In the rows, zero is written as 128.
Rotation paths and how fast each direction turns (degrees each step)
Each turn is a multiple of 5 degrees from 10 to 175, or 0.
Each row of a path follows its step; steps can be skipped.
Path 1:
step 0: [122 119 128 121 140 123 127 134 125 129 125 142 123 132 141 133 122 140
 134 146 113 125 127 125 135 127 132 122 114 124 136 120 122 125 114 122
 122 137 139 110 135 136 129 129 125 136 112 140 146 128 119 128 120 124]
step 1: [127 128 118 135 139 137 126 119 133 132 137 121 137 145 131 129 129 133
 132 147 120 128 134 130 113 125 133 122 132 129 128 125 129 120 120 133
 114 127 138 116 134 130 130 128 120 137 112 120 142 132 135 104 117 120]
step 2: [117 122 139 127 138 139 125 131 135 133 119 135 142 138 139 131 125 143
 126 129 124 129 137 138 143 129 127 120 132 134 126 132 129 137 135 137
 129 125 148 119 124 133 135 130 125 138 108 133 133 134 136 124 108 116]
step 3: [122 126 124 126 131 132 141 130 130 143 126 120 134 133 117 130 126 129
 122 131 123 129 137 137 129 127 129 108 128 137 137 135 127 138 115 124
 123 131 137 122 113 131 143 119 126 134 110 118 130 111 142 117 117 139]
step 4: [119 119 138 127 134 134 128 124 139 133 137 126 118 133 115 133 129 142
 112 123 126 133 126 124 129 125 121 109 121 119 108 132 139 138 121 135
 131 132 129 125 115 131 136 118 118 135 110 126 129 121 126 133 118 115]
step 5: [125 120 128 137 126 132 120 139 120 142 134 121 132 135 115 139 136 124
 125 128 122 120 124 129 133 130 138 126 121 120 118 134 129 133 111 138
 141 123 140 130 111 130 123 120 110 116 119 136 132 112 133 118 118 135]
step 6: [134 120 128 125 133 118 127 150 139 124 133 126 142 136 109 134 141 132
 131 125 116 133 124 127 130 124 118 133 119 116 122 122 136 124 123 123
 132 135 128 121 116 131 127 137 124 122 106 131 135 112 118 134 118 121]
step 7: [135 139 114 143 128 122 123 134 131 134 130 125 133 131 132 132 127 130
 128 140 121 137 124 137 123 120 118 126 116 115 128 133 123 123 105 136
 136 141 121 120 122 128 115 138 112 128 115 146 124 125 135 126 115 127]
step 8: [126 120 116 132 120 132 132 140 125 118 125 136 132 129 126 123 130 140
 143 134 112 131 135 137 125 116 120 132 116 132 124 121 135 122 115 132
 126 124 142 129 126 125 127 135 111 143 111 144 139 126 129 132 134 113]
step 9: [123 133 128 127 137 116 137 138 120 125 120 124 128 133 140 137 119 136
 128 140 109 133 128 132 122 110 134 125 122 136 127 122 126 132 121 134
 126 144 137 110 143 129 126 121 121 129 112 142 137 123 131 113 126 130]
step 10: [119 130 121 126 136 139 121 130 137 134 125 119 134 145 131 118 126 146
 125 132 113 111 138 133 120 124 132 131 114 134 123 131 134 128 126 128
 119 130 123 113 132 124 136 127 118 145 119 127 145 130 131 118 123 116]
[130 127 126 128 124 126 128 126 128 125 129 129 128 125 128 124 125 130
 128 130 130 133 130 132 131 128 121 124 128 131 131 129 129 131 125 130
 128 129 128 129 127 130 129 127 126 129 131 128 128 126 131 132 127 129] => 80
[130 124 125 131 129 128 130 130 130 128 126 126 126 128 130 131 122 126
 130 131 128 129 133 126 128 132 126 130 127 128 129 128 130 123 129 129
 128 129 130 129 133 130 128 129 130 129 128 132 128 128 130 126 129 125] => 45
Path 2:
step 0: [128 125 123 126 121 134 117 121 113 115 125 117 121 133 120 122 125 143
 122 140 121 136 125 129 127 128 122 128 130 138 125 121 115 143 127 116
 123 138 141 131 115 124 128 132 135 113 113 121 147 121 128 129 122 128]
step 1: [145 122 123 142 112 145 118 126 145 119 131 130 134 114 116 136 138 128
 128 127 136 126 128 132 143 132 138 133 120 135 126 124 127 117 132 135
 125 130 129 127 134 128 136 133 121 115 132 125 117 113 120 135 125 133]
step 2: [124 136 137 134 129 128 123 122 120 136 136 118 134 119 131 127 118 153
 128 129 137 131 126 127 125 124 133 115 132 128 128 123 121 127 120 120
 117 128 133 126 134 120 115 130 151 116 117 132 111 124 136 118 119 135]
step 3: [132 136 130 123 118 131 121 127 122 114 127 134 137 123 140 134 128 131
 119 130 136 135 137 137 141 133 140 129 130 131 131 131 121 143 145 130
 126 111 140 133 132 125 138 136 107 119 131 122 137 125 125 113 124 139]
step 4: [137 129 131 135 135 141 123 132 133 129 124 123 123 113 120 121 127 120
 119 119 122 135 137 135 136 126 132 105 123 139 134 131 132 140 120 127
 124 143 128 129 132 113 120 145 140 131 134 136 117 127 122 114 127 121]
step 5: [127 120 125 130 128 117 139 133 129 111 118 135 129 117 122 124 129 147
 130 130 127 120 126 127 129 127 133 113 126 128 116 133 126 127 146 123
 121 119 136 137 129 116 120 121 127 125 108 121 140 112 127 119 137 135]
step 6: [139 130 135 144 124 144 123 121 116 115 119 114 133 130 130 126 135 131
 130 112 130 138 126 132 130 120 125 127 120 137 119 127 121 135 121 135
 136 128 136 110 132 118 131 149 121 125 119 121 133 128 123 140 126 118]
step 7: [150 137 125 134 113 125 137 127 131 122 127 115 138 124 118 119 118 129
 133 134 129 117 123 138 132 140 139 129 126 130 120 126 130 131 123 117
 115 135 127 150 125 131 128 129 143 117 125 119 123 116 122 122 122 130]
step 8: [133 129 131 138 129 132 130 117 121 140 128 128 137 106 124 132 121 133
 128 128 144 135 129 133 134 128 135 128 134 120 127 128 123 115 126 140
 136 108 131 125 144 106 127 139 120 128 120 123 124 126 134 127 137 140]
step 9: [136 133 133 122 131 124 112 132 113 139 130 119 137 130 141 111 127 131
 130 122 123 132 128 134 124 135 136 115 121 133 127 135 125 141 131 121
 125 117 127 135 120 128 122 140 130 122 125 112 127 136 116 109 112 124]
step 10: [136 123 120 128 126 139 141 124 137 120 107 136 125 104 135 121 127 118
 122 121 129 126 131 130 139 135 147 118 134 125 119 123 136 131 125 139
 124 122 129 132 124 118 146 130 129 137 129 129 134 126 126 115 136 127]
[130 125 131 125 125 127 128 125 129 130 123 130 130 130 126 131 125 128
 129 127 130 127 125 129 128 132 130 126 126 130 131 125 127 129 129 128
 128 127 128 125 129 128 130 124 124 128 127 131 131 126 126 126 133 129] => 155
[128 127 127 128 124 128 125 129 133 123 126 125 125 125 130 132 127 128
 126 129 126 127 129 129 125 132 129 131 130 126 129 131 129 126 127 133
 128 127 131 130 130 130 128 128 126 129 123 126 129 131 130 126 130 130] => 155
[126 129 124 126 128 126 130 124 129 125 126 129 130 126 130 129 124 128
 129 129 128 126 129 127 131 127 128 128 131 127 129 125 126 127 127 126
 133 126 130 131 122 125 126 128 132 128 126 132 131 127 131 128 128 129] => 140
Path 3:
step 0: [115 112 132 116 126 139 126 123 137 137 126 117 123 136 142 134 131 127
 132 149 128 118 129 119 130 126 119 134 128 142 139 122 126 124 131 126
 121 123 131 136 125 133 120 125 137 124 132 122 127 125 127 130 131 127]
step 1: [131 128 130 128 136 140 121 135 141 132 126 117 141 130 118 133 132 126
 126 129 125 126 120 129 125 131 129 119 135 136 119 119 133 131 139 140
 120 117 140 122 128 130 132 131 120 131 128 135 128 120 111 116 141 133]
step 2: [128 134 119 133 110 136 117 125 132 133 120 122 131 127 132 134 130 128
 134 120 129 135 125 113 136 118 129 123 125 136 130 132 125 122 124 135
 129 121 118 134 134 121 115 119 124 120 117 126 131 135 120 109 123 120]
step 3: [127 121 126 130 142 129 121 135 129 124 131 120 114 125 126 131 136 134
 135 144 127 124 131 132 129 125 133 137 136 134 128 123 130 130 134 153
 132 129 119 133 129 120 123 123 136 134 125 124 130 137 114 130 114 133]
step 4: [123 120 128 110 125 139 132 118 125 135 119 115 123 123 132 126 122 128
 126 125 132 125 124 138 139 119 123 135 132 133 123 124 120 135 143 134
 117 126 128 124 114 142 130 123 126 125 129 128 137 119 125 114 122 126]
step 5: [127 123 132 124 138 140 126 137 140 131 115 129 142 130 130 142 130 126
 131 127 115 122 132 115 129 117 120 140 125 141 136 122 135 131 120 127
 126 124 127 116 124 129 115 120 128 130 126 133 132 125 116 132 133 121]
step 6: [128 119 121 120 131 137 125 121 145 130 130 122 130 128 117 139 141 125
 130 125 130 134 119 122 114 118 138 114 133 121 128 126 115 117 128 145
 131 124 125 124 131 129 125 131 118 129 122 123 127 124 120 121 120 131]
step 7: [132 133 124 127 121 124 113 122 136 132 132 129 117 114 137 136 130 137
 135 126 127 121 122 131 139 123 122 131 129 139 143 133 134 129 135 135
 126 125 113 129 119 122 122 133 132 131 127 122 118 121 117 114 124 132]
step 8: [118 117 131 124 135 132 125 125 130 134 122 115 127 128 137 127 132 117
 131 150 134 114 134 120 129 124 123 128 131 135 128 130 130 129 137 136
 116 132 131 136 125 119 125 117 114 134 137 130 139 123 124 130 120 132]
step 9: [130 119 136 117 117 133 124 131 127 133 126 120 147 123 122 134 130 129
 123 128 136 132 127 131 131 126 132 125 125 139 116 127 128 129 138 137
 118 114 130 112 123 136 117 127 136 129 125 138 123 127 110 124 134 125]
step 10: [121 123 118 128 123 130 121 126 131 129 120 124 127 139 134 143 135 123
 141 129 114 139 123 122 133 131 128 129 132 132 140 119 127 120 125 137
 128 123 117 119 136 118 117 126 126 125 119 124 145 127 124 116 134 121]
[131 130 125 131 130 128 124 127 128 127 128 131 125 122 131 125 127 131
 127 131 130 128 129 125 128 125 130 127 125 128 126 132 128 131 132 132
 130 129 127 130 130 126 128 130 128 125 127 128 130 126 130 128 125 128] => 80
[127 131 128 133 126 130 133 128 125 126 127 127 126 129 125 125 127 130
 129 129 127 132 127 129 130 127 129 130 130 130 126 126 126 129 128 130
 127 125 127 131 126 128 126 128 129 124 126 129 134 131 125 130 132 128] => 45
[129 134 128 128 129 127 127 128 124 131 129 129 125 128 131 130 126 128
 129 123 126 127 126 131 131 129 128 125 129 129 126 126 127 129 130 127
 129 130 125 125 128 128 127 126 126 129 130 127 130 123 128 124 133 127] => 130
[130 125 130 129 132 132 131 128 129 127 129 127 126 126 128 126 130 124
 126 128 127 128 129 129 130 128 130 121 127 126 123 123 127 128 128 129
 129 128 129 127 127 126 125 128 129 129 128 128 125 128 129 128 128 135] => 140
Path 4:
step 0: [119 141 118 129 107 111 122 128 132 141 133 119 119 142 130 119 132 119
 135 134 137 127 117 131 123 123 128 123 124 124 137 134 125 124 139 122
 127 126 138 121 130 127 119 117 133 121 133 140 117 120 112 124 132 118]
step 1: [147 138 124 115 125 134 126 134 135 147 137 129 143 131 115 126 128 118
 131 122 115 142 144 125 129 134 134 126 120 129 132 134 130 139 133 139
 130 131 131 139 129 126 121 123 127 133 126 144 119 123 125 130 129 114]
step 2: [141 125 120 112 125 119 119 129 109 116 124 121 133 126 133 128 117 137
 119 111 122 129 137 134 131 128 130 132 100 135 127 137 121 131 121 135
 124 134 129 124 131 130 132 125 126 131 134 120 130 125 134 112 134 123]
step 3: [134 137 116 115 124 132 113 134 114 110 115 131 120 129 121 125 138 142
 118 133 135 132 123 136 129 122 126 129 145 136 118 118 128 127 134 130
 124 138 117 136 149 132 126 121 125 124 123 131 135 129 132 129 134 132]
step 4: [113 130 135 135 135 124 115 137 124 142 126 131 111 130 134 126 134 140
 125 128 115 119 148 129 127 124 125 120 134 122 125 114 118 125 137 126
 127 141 118 122 137 121 137 129 122 137 120 127 116 131 131 137 114 128]
step 5: [127 127 124 130 130 113 129 133 134 126 136 123 128 116 135 130 119 118
 140 139 123 125 131 151 124 107 132 120 132 137 132 119 129 131 133 139
 129 127 147 116 127 125 138 123 123 124 124 125 130 127 115 137 112 130]
step 6: [133 145 115 127 136 122 126 126 130 139 130 132 127 130 128 124 143 120
 137 116 132 133 127 138 115 135 128 115 121 131 127 130 119 112 130 127
 130 118 142 145 115 124 129 126 125 116 134 129 147 119 127 136 125 123]
step 7: [140 154 126 119 130 141 131 115 118 124 128 126 132 115 129 127 119 126
 126 121 118 135 130 125 131 142 124 118 125 129 123 127 124 129 107 118
 135 139 140 126 119 119 125 136 117 128 129 136 117 134 133 129 130 131]
step 8: [122 138 125 133 128 136 132 133 124 108 126 130 132 112 127 130 118 142
 117 129 127 119 128 131 156 131 128 132 120 133 141 138 119 121 136 125
 124 127 132 130 136 130 130 127 128 117 121 129 127 115 145 129 132 137]
step 9: [116 123 129 132 132 125 128 128 130 113 114 124 120 129 134 133 136 131
 129 141 131 133 129 125 133 145 126 135 127 119 133 115 122 122 135 122
 135 143 125 131 143 129 140 125 135 114 121 142 131 126 107 135 133 119]
step 10: [119 129 131 129 147 130 135 133 128 149 126 128 143 117 131 134 125 130
 126 133 126 121 127 135 127 135 116 136 137 125 118 119 118 140 146 132
 133 130 135 131 123 134 132 124 136 137 121 123 120 133 113 124 119 112]
[133 126 129 127 125 132 125 129 126 125 126 123 130 125 126 122 125 126
 125 129 127 124 129 125 127 132 127 127 127 126 130 126 128 128 132 129
 129 129 127 130 128 126 131 131 130 127 128 128 129 126 128 126 130 129] => 60
[132 130 129 128 129 124 127 128 133 127 128 128 130 129 124 128 129 129
 127 127 124 129 129 129 129 132 127 130 129 129 125 133 128 126 125 125
 130 127 127 126 130 128 130 126 126 129 130 129 128 124 127 123 128 134] => 65
[123 131 128 128 128 128 127 128 129 126 128 125 128 130 131 125 126 126
 127 131 127 130 130 128 127 128 129 128 130 131 128 131 125 129 131 124
 127 125 126 126 133 129 129 132 130 128 128 129 127 132 132 131 131 131] => 80
Path 5:
step 0: [147 131 140 123 126 139 139 118 127 123 140 136 144 132 117 118 118 124
 121 121 130 126 127 121 124 143 133 125 131 137 140 122 137 129 135 129
 122 131 130 126 124 120 123 131 128 116 122 121 127 129 125 134 120 121]
step 1: [119 118 136 131 116 130 125 133 131 127 112 130 130 136 135 125 132 123
 126 132 119 117 128 139 122 132 124 130 117 122 131 135 116 117 122 136
 131 115 132 125 124 132 115 130 132 128 108 122 123 113 121 128 135 129]
step 2: [124 133 127 125 130 127 123 136 133 119 129 129 124 127 144 129 119 139
 132 133 134 127 138 126 119 140 132 133 126 132 120 140 135 125 132 129
 116 147 126 134 119 119 144 125 121 140 133 126 124 117 140 140 125 128]
step 3: [139 127 138 136 125 130 133 124 134 124 133 122 131 135 126 120 122 111
 121 124 115 123 133 121 124 128 134 115 140 131 141 127 130 131 132 128
 120 125 131 121 137 134 114 113 124 137 135 135 118 135 139 130 129 141]
step 4: [117 121 135 136 123 130 122 138 133 126 113 135 129 134 129 126 129 130
 135 143 135 114 124 136 140 111 137 127 139 128 120 125 126 133 126 119
 128 125 138 119 130 121 135 126 123 119 115 122 121 123 127 125 135 117]
step 5: [126 130 125 111 129 141 122 140 119 133 128 142 127 122 131 129 120 133
 111 129 122 124 130 126 114 132 137 121 131 133 135 134 133 138 142 117
 126 136 125 135 119 125 128 133 121 123 136 134 144 123 129 137 120 128]
step 6: [128 115 129 143 126 140 132 127 132 120 146 126 129 132 123 140 123 112
 135 123 118 124 139 125 128 132 121 130 133 131 139 123 125 127 128 128
 128 125 132 123 132 127 113 120 140 129 118 116 132 117 123 133 118 123]
step 7: [133 132 134 140 127 132 134 143 127 120 116 124 138 128 141 124 131 134
 126 135 131 116 125 134 132 142 126 124 123 124 132 136 120 126 115 135
 127 138 137 132 113 122 141 126 119 119 120 127 128 132 123 119 134 118]
step 8: [111 152 130 123 120 139 120 131 123 127 123 127 127 132 125 117 125 125
 130 117 128 130 132 128 111 137 125 127 131 127 135 136 139 124 144 125
 125 138 125 123 130 123 122 122 131 131 126 135 119 125 130 137 127 142]
step 9: [128 113 133 137 120 122 122 124 145 133 138 125 135 138 123 131 128 121
 132 127 129 120 126 120 126 130 133 128 135 140 125 119 135 122 127 128
 120 123 151 135 125 133 124 127 116 128 124 126 115 113 137 122 122 124]
step 10: [145 128 137 123 121 135 122 136 135 128 110 130 127 123 130 111 125 129
 124 141 128 119 127 125 121 126 138 120 136 117 121 141 109 137 127 127
 120 130 122 122 124 124 131 133 131 130 131 125 132 124 127 129 124 116]
[130 126 128 128 127 128 125 130 127 130 132 129 130 126 125 128 130 129
 132 125 129 123 129 127 129 129 130 129 125 127 131 126 129 130 124 130
 131 123 126 125 129 128 127 125 126 128 123 130 127 127 134 128 127 130] => 130
[128 131 128 128 127 129 128 128 130 128 126 129 125 130 127 124 128 129
 128 131 121 126 127 127 130 127 132 129 124 126 126 124 124 126 128 130
 131 130 128 130 128 127 127 126 129 126 126 125 130 130 130 125 131 125] => 120
Path 6:
step 0: [122 121 127 112 133 118 123 138 123 134 117 131 143 135 132 128 120 113
 124 136 129 131 129 132 111 117 129 129 112 131 130 117 120 121 127 122
 113 121 133 123 133 128 128 136 136 133 130 137 129 135 116 127 126 123]
step 1: [125 137 112 113 126 121 132 132 128 131 116 136 138 139 125 125 121 123
 137 137 120 128 123 138 122 126 133 121 127 119 128 119 122 124 117 129
 134 138 114 140 136 125 125 116 134 140 136 134 123 123 116 134 123 122]
step 2: [132 132 125 124 134 119 120 139 125 143 125 129 131 119 130 134 125 124
 120 135 130 131 125 121 118 111 124 124 121 120 126 109 124 118 114 122
 120 134 122 143 137 121 130 128 134 128 124 131 138 123 114 120 129 138]
step 3: [124 133 121 123 135 118 132 133 129 136 122 115 132 130 139 124 130 127
 140 137 118 130 125 133 122 114 136 135 121 115 127 127 132 138 123 119
 126 136 125 129 140 127 126 116 145 134 139 140 139 140 121 126 123 126]
step 4: [119 130 117 131 135 135 131 130 136 134 125 134 126 127 123 125 127 122
 125 132 118 138 126 120 117 116 120 133 131 117 134 121 121 133 125 122
 121 141 124 144 142 125 118 122 120 143 132 138 143 123 125 132 134 142]
step 5: [133 139 123 131 118 120 125 120 130 138 125 125 124 122 129 126 130 117
 128 139 132 139 122 128 130 118 129 134 115 118 127 122 131 139 127 108
 119 135 137 132 135 120 135 116 120 125 145 127 141 136 120 127 120 131]
step 6: [130 130 130 120 136 123 128 129 129 128 129 126 118 145 132 129 115 117
 138 138 119 138 127 131 122 114 128 133 130 128 126 131 126 142 130 118
 112 132 136 130 147 130 127 124 116 139 130 135 137 119 139 123 126 133]
step 7: [130 129 116 138 112 131 130 133 121 141 118 132 124 130 121 121 119 129
 128 131 124 135 127 123 123 122 130 119 118 124 118 124 127 133 124 131
 117 126 140 131 138 131 126 120 108 139 147 126 138 123 130 132 117 125]
step 8: [141 130 121 130 116 130 118 131 114 135 132 124 122 130 129 123 119 125
 135 142 125 135 127 134 130 114 139 138 129 130 120 131 131 138 127 129
 124 134 128 133 151 120 133 128 115 124 120 126 124 116 123 121 118 137]
step 9: [125 117 125 137 119 124 133 135 124 141 125 121 132 120 144 126 109 131
 125 131 121 122 132 126 129 123 132 122 135 118 120 124 134 142 128 123
 124 119 134 125 149 139 121 128 119 138 131 128 131 123 134 116 122 129]
step 10: [120 120 118 133 115 143 117 127 121 134 121 115 140 120 133 117 127 131
 135 137 121 128 134 123 129 123 131 140 122 138 126 129 123 139 131 130
 122 124 127 134 145 118 116 127 119 134 133 124 117 121 127 137 121 136]
[133 127 128 129 130 131 128 132 127 132 124 130 127 125 129 127 125 134
 133 127 127 125 131 128 128 126 128 127 130 126 125 128 128 128 127 130
 128 127 122 129 130 128 130 127 130 126 126 127 128 130 125 125 128 126] => 55
